(in the rows, 128 means zero)
Where one turn sends some rows of the set: a few examples, then the rows asked
nov: [ 94 128 129 125 132 153 132 127 138 138 137 180 131 110 112 121 159 102
 141 133 111 112 104 101 152 154 128 134 174 134 158 107 139 142 106 141
 134 123 113 138 105 129 150]
vakub: [103 134 123 135 124 120 137 126 127 144 151 168 137  95 115 132 143 125
 141 164 111 118 116  99 150 174 134 133 144 123 123  94 121 159 109 137
 129 161  94 123 103 122 161]
Ter: [102 142 112 119 151 135 111 131 121 119 151 183 144  95 134 134 150 109
 142 133  91 101 114  89 150 128 151 133 151 124 137 119 119 141 102 135
 126 124  94 120  91 129 137]
papak: [ 97 164 117 147 135 130 160 119 132 127 137 174 107  88 123 133 155 127
 129 139 111 131  90 117 116 145 114 137 156 151 150 102 140 137 104 155
 125 129 101 130 116 124 147]
duril: [114 153 129 108 139 133 129 141 111 124 137 136 113  89 147 104 137 128
 122 146 110  93 115 130 129 128 134 113 143 134 153  95 153 138 116 154
 135 147 102 111 113 130 141]
nav: [123 150 133 129 128 142 148 140 109 132 129 162 107 102 134 132 144 124
 119 153 117 115 115 120 142 148 142 121 138 149 133  91 125 155 103 136
 146 140 116 132 116 152 166]
Vefu: [102 146 111 140 148 126 150 145 133 132 141 146 130  97 125 136 134 107
 144 155 105 105 116  75 144 141 133 154 171 103 116 102 131 134 115 132
 120 136 101 127  95 132 131]
Kesu: [111 139 128 106 129 140 134 146 132 134 130 164 141 105 128 132 130 112
 151 130  97 107 126  97 140 153 116 148 164 113 144 132 136 147 118 154
 127 119 101 124 114 139 148]
Tis: [113 143 121 112 137 147 139 147 124 132 132 157 135 110 140 137 132 115
 148 128 100 108 133 107 152 151 118 151 156 106 143 138 142 142 122 151
 125 123 103 117 117 144 156]
Pud: [100 174 127 152 137 131 139 125 119 107 165 151 130  95 131 122 154 124
 157 134 122 103 101 123 125 154 144 115 146 133 130  90 142 147 131 148
 133 120 104 128 118 129 158]
gedi: [117 149 113 163 151 146 132 132 106 128 145 138 120 102 129 113 138 110
 150 153 110 127 106 132 122 145 125 117 129 115 136 121 148 125 128 132
 135 136 117 119 122 117 132]
fal: [125 123 108 125 136 142 140 132 116 123 137 131 100 101 147 125 160 131
 145 143 108 119 114 127 130 151 119 130 149 141 128  97 156 154 115 141
 118 153  79 106 118 139 124]
nomov: [126 148 120 139 151 118 136 132  97 123 146 136 116  89 118 138 149 126
 115 155 112 122  80 111 129 134 124 141 147 133 140 119 162 132 103 137
 129 134 113 119 129 123 147]
nere: [ 91 145 119 142 142 130 139 131 128 123 131 159 136 116 128 115 157 125
 143 158 130 124 110  80 161 152 120 141 156 117 118  99 125 155 109 155
 125 152  88 137 105 116 140]
sif: [ 96 138 123 138 135 145 122 134 111 119 153 129 128  97 131 133 133 128
 132 153 101 122 117 113 156 138 114 145 137 138 127  87 164 148 102 130
 155 143  98 126  97 150 143]
Gef: [111 153 110 140 153 120 154 140 135 121 147 147 126  96 133 132 137 108
 138 158  99  92 119  90 141 137 133 154 168 103 119  96 134 130 122 141
 114 130 116 121  98 132 132]
visu: [ 91 148 108 118 132 140 116 135 120 111 150 165 136 107 120 121 159  90
 155 139 100 118  96  95 144 162 147 121 159 120 143  96 139 164 102 146
 133 121  97 126 108 136 159]
rali: [105 127 137 131 133 111 146 121 115 138 146 161 128 114 126 131 128 123
 165 140  97 117 105  99 157 144 143 143 143 124 120 122 127 162 114 132
 114 135  99 111 104 121 129]
vemi: [103 141 114 119 159 137 120 127 106 123 143 176 135  92 146 141 153 113
 132 132  87 106 117  95 153 123 152 137 150 124 135 123 120 137  99 137
 123 131 102 112 100 131 144]
tageg: [114 141 113 129 144 132 114 119 143 112 159 156 112  93 122 133 143 143
 141 154 114 112 103 122 142 164 143 143 140 148 136 108 157 123 107 165
 136 113 108 116  97 128 138]
bedi: [ 85 143 132 133 132 127  98 138 124 129 147 152 115  86 142 130 156 119
 155 133 110 120 101 117 121 142 114 145 135 122 132  89 144 120 119 166
 135 128 108 133 117 130 130]
fisu: [116 130 126 124 154 123 129 126 127 136 146 137 107 104 158 124 166 134
 130 153 117 100 109 115 123 133 148 123 162 126 150  91 142 129 120 134
 134 164  95 115 119 133 131]
vog: [118 130 124 141 145 131 117 130  92 107 149 158 127 109 126 139 173 126
 131 145 115 113  90 128 122 125 113 133 148 131 146 118 148 142 121 132
 130 139 102 128 132 135 131]
gunev: [105 132 137 136 128 111 148 123 118 130 157 160 123 114 136 132 135 123
 161 134  88 118 106 109 154 132 133 152 142 126 125 120 130 158 113 133
 105 129 104 107 116 112 129]
fop: [102 141 135 128 164 130 121 127 131 136 141 141 114 122 138 146 145 130
 150 167 106 135 112 113 143 144 127 125 138 135 141 108 139 141  96 147
 148 146 137 136 109 143 134]
Sesag: [123 152 103 115 153 151 125 140 131 135 150 136 113  98 144 139 154 128
 142 130 109 113 116 123 130 138 118 115 141 153 142 108 149 136  93 138
 110 151  98 117 125 118 128]
zirov: [123 137 102 143 152 150 134 124 117 110 149 150 129 103 124 130 148 124
 137 174 102 121 112 127 113 147 123 126 157 112 157 118 151 133 124 142
 144 132 106 108 128 139 134]
tobi: [ 97 162 113 150 149 161 143 126 134 133 137 136 127 113 145 127 155 127
 139 135 117 124 108  94 148 135 121 120 136 135 145  95 126 148  94 136
 146 141  92 120 132 139 153]

Pud -> tobi
Vefu -> Kesu
Now these:
gedi -> Sesag
nov -> vakub
Tis -> gunev
tageg -> sif
zirov -> fal

Where one turn sends some rows of the set: a few examples, then the rows asked
veseg: [128 142 141 132 114 124 118 121 149 135 132 127 127 143  96 131 107 148
 128 110 144 118 128 129]
mim: [150 153 143 131 114 138 119 128 123 140 114 139 138 121 125 139 142 131
 123 114 152  94 118 108]
Gulo: [148 142 140 139 102 135 125 129 144 130 145 129 169 124 128 123 136 130
 136 113 129  91 121 109]
Mebap: [160 161 129 126 102 134 136 114 138 133 141 133 139 120 126 129 143 134
 137 125 136  94 131  96]
Dilof: [115 134 108 124 146 145 106 113 143 120 108 143 132 138 105 127 122 138
 113 112 121  92 140 116]
biso: [160 142 122 117 103 106 131 117 131 118 133 129 151 111 113 121 138 125
 119 129 118 118 125 116]
dit: [140 138 118 118 106 131 129  95 131 144 123 143 154 129  94 141 132 121
 119 111 111 131 143 112]
telum: [134 126 130 133 109 133 124 135 154 137 134 148 139 106 125 125 135 112
 135  96 142 120 146 129]
munak: [154 167 145 116 111 132 128 107 128 146 118 137 136 137 102 128 139 140
 107 116 124 107 125  99]
Digub: [128 143 102 111 138 126 125 107 146 130 112 151 137 118  99 105 128 119
 111 112 106 107 139 116]
roboz: [136 134  93 119 135 133 122 101 151 127 122 154 136 121 103 110 118 131
 113 124 121 109 148 113]
zudu: [136 130 131 134 113 132 123 131 155 141 133 144 143 108 124 130 128 112
 133 103 149 124 146 130]
sef: [112 138 130 129 122 141 112 108 152 123 135 125 124 150  99 135 125 154
 116 104 127  95 138 114]
Lusem: [133 131 125 136 110 132 113 129 150 146 143 143 141 119 117 136 113 131
 132 116 150 131 146 125]
tebam: [123 146 104 132 112 145 147 104 156 134 146 129 149 137 107 129 132 136
 131 119 114 103 119  95]
vol: [165 156 131 120 123 146 131 124 139 123 120 130 128 138 114 133 146 138
 124 121 121  75 124 104]
pina: [149 122 103 126 120 129 117 120 154 129 140 148 132 107 113 122 115 125
 139 124 135 107 149 125]
gom: [145 135 130 124 125 132 125 103 141 128 104 140 170 106 131 120 134 114
 105 118 129 104 131 106]
meza: [149 130 101 123 122 131 134 126 161 124 142 149 134 108 111 110 133 113
 135 115 122 103 145 120]
gamus: [114 149 138 129 115 131 132 120 161 120 136 123 125 147 109 116 134 145
 128  91 117 100 126 126]
bap: [154 153 129 121 127 155 127 112 140 138 108 143 145 121 135 136 146 127
 108 122 135  97 137  98]
Rufi: [130 126 130 133 110 160 124  93 156 146 127 135 147 120 129 142 143 131
 113 111 136 114 126 126]
Zikif: [144 137 117 128 128 143 132 129 146 103 125 125 156 133 124 128 151 130
 109 122 114  82 123 105]
numez: [133 142 124 115 126 118 120 114 133 134 107 120 132 124 105 147 119 130
 129 124 110 121 110 132]
zagom: [102 139 120 125 140 145 111 114 143 125 110 141 133 132 113 122 141 131
 108  97 121  91 129 119]
mer: [120 144 104 114 136 123 126 114 144 130 108 152 134 118 107 106 130 118
 111 107 104 113 138 113]
sak: [101 137 125 126 137 144 114 117 149 123 110 137 128 129 120 121 142 131
 112  93 116  93 129 118]
zulen: [144 152 148 116 116 123 125 107 144 126 122 118 154 138  99 126 131 135
 109 114  97  99 125 104]
dob: [143 129 104 124 119 125 139 124 160 123 139 152 134 109 112 103 133 112
 137 107 118 103 142 116]
basur: [138 136 152 131 111 130 117 127 132 132 116 127 152 127 113 133 142 133
  94 110 139 109 107 119]
Poti: [127 148 145 127 109 116 127 130 147 138 127 133 135 133 107 124 124 130
 130  95 130 136 133 138]
vope: [169 162 127 112 122 120 135 114 131 131 108 136 132 115 120 126 132 128
 122 133 130 110 125 109]
nin: [159 135 112 131 117 140 140 123 148 117 130 134 145 142 101 129 129 130
 148 118 122  95 114 140]
Begav: [134 111 118 134 124 137 125 113 135 127 106 141 137 116 108 144 133 117
 125 106 143  88 111 117]
mal: [109 151 137 131 117 135 126 116 155 120 137 121 128 148 105 122 134 147
 131  95 125  93 128 124]
bam: [125 151 145 126 108 114 129 124 146 136 132 127 133 133 103 128 120 134
 129 101 138 134 132 134]

tebam -> Begav
munak -> vol
pina -> Lusem
Now these:
dob -> telum
meza -> zudu
Gulo -> basur

